arr = [75 32 28 13]
Which number is the maximum? 75
The third entry from the left is 28
The entry just right of the largest entry: 32

x = [[36, 41, 32, 24, 28, 31], [36, 24, 25, 35, 32, 27], [31, 28, 35, 32, 34, 14], [33, 22, 40, 38, 1, 29], [28, 34, 35, 19, 23, 25], [30, 28, 34, 32, 19, 40], [32, 42, 15, 20, 7, 31], [42, 39, 29, 13, 19, 40], [33, 27, 29, 27, 42, 24], [49, 15, 13, 17, 28, 40], [24, 33, 29, 32, 36, 25], [-35, 47, 20, 4, 34, 41]]
What is the second entry in reading order?
A: 41
What is the entry just left of 14?
A: 34
The entry just right of 38: 1
What is the first entry in reading order?
A: 36
What is the smallest entry?
A: -35
What is the entry just right of the smallest entry?
A: 47
What is the 3rd smallest entry?
A: 4

1,1,-7,8,-11,10,-2,-8,-15,-1,-5,7,5,12,-2
-3,4,6,-8,3,0,-5,7,33,0,-1,-7,3,-7,-2
1,7,17,-2,-16,-7,-12,20,-13,3,41,-3,19,3,-12
16,1,2,-2,4,-4,13,3,-53,14,-4,-28,7,13,-5
10,2,12,-8,10,1,0,7,0,5,-10,-7,4,17,-11
28,1,6,-10,-7,-1,1,-7,55,7,-3,-7,18,9,-10
-18,21,4,-12,-3,6,-8,8,-17,5,10,-3,7,3,-10
Find the entry in the bottom-right corner.
Answer: -10
The entry directly above 33: -15
Find the minimum.
Answer: -53
The entry directly below 14: 5
The third entry on the diagonal from the top-right corner -> 19
The last entry in the row that holds the largest entry: -10
Find the entry directly below the smallest entry.
Answer: 0
The largest entry -> 55
The fifth entry from the end, reading row by row is 10
Find the largest entry in the first row.
Answer: 12
Find the 4th entry from the end, reading row by row.
Answer: -3
Find the 1st entry, reading row by row.
Answer: 1
Find the entry just left of the smallest entry.
Answer: 3
The 3rd largest entry -> 33
The entry just right of the smallest entry is 14
The largest entry in the first column: 28
Find the entry in the top-right corner.
Answer: -2
The 2nd entry, reading row by row -> 1
The third entry on the main diagonal -> 17
The entry just right of 18 -> 9
The smallest entry in the last column -> -12
Find the second entry on the main diagonal.
Answer: 4
Find the entry just left of 41.
Answer: 3
Find the entry directly above the smallest entry.
Answer: -13
Find the entry directly above the centre entry.
Answer: 20
Find the last entry of the smallest entry's row.
Answer: -5
The second-last entry, reading row by row: 3
Find the bottom entry of the column that holds the smallest entry.
Answer: -17

[[ 28  18 -22  -2  37  20  24 -29]
 [-19 -27 -43  -7 -26  29  31  21]
 [  3 -16  44  52 -16 -11  31 -52]]
Indices start at 0.
Find the entry in the bottom-right corner.
A: -52
Find the entry at row 2, column 1.
A: -16
The entry in row 1 and column 1 is -27
The entry directly above -11 is 29
The entry directly above the smallest entry: 21
The entry just left of -29 is 24
The entry in row 1 and column 0 is -19
The entry just left of 37 -> -2
Find the entry at row 0, column 0.
A: 28
The entry at row 2, column 0 -> 3

Read these off the grid that follows. Counting starts at 0.
1) Find the entry directly above the smallest entry.
2) Find the bottom-right entry.
3) Find the bottom-left entry.
4) Find the entry at row 0, column 1.
5) Find the smallest entry.
6) Find the entry at row 2, column 2.
7) Find the entry in row 2 and column 0.
8) Find the entry just right of -34.
array([[ 34,  47, -52,   7,  48, -37,  44, -11,  53],
       [  7,  -9,  22,  51,  14,  42,  58, -15,  -2],
       [ 40,  -1, -20,  48,  43,  40,  53,  20,  42],
       [-32, -44, -19, -35, -20, -27,   6,  -4, -53],
       [-60,  59, -40,  50,  29, -27, -30, -36,  54],
       [-38, -55,  58, -13,  24,  43, -25,  41,   3],
       [-15,  20, -34,   3, -46, -23, -18,  -9,  17],
       [-17, -47, -42, -10,  24, -55, -49,  47, -39]])
1) -32
2) -39
3) -17
4) 47
5) -60
6) -20
7) 40
8) 3
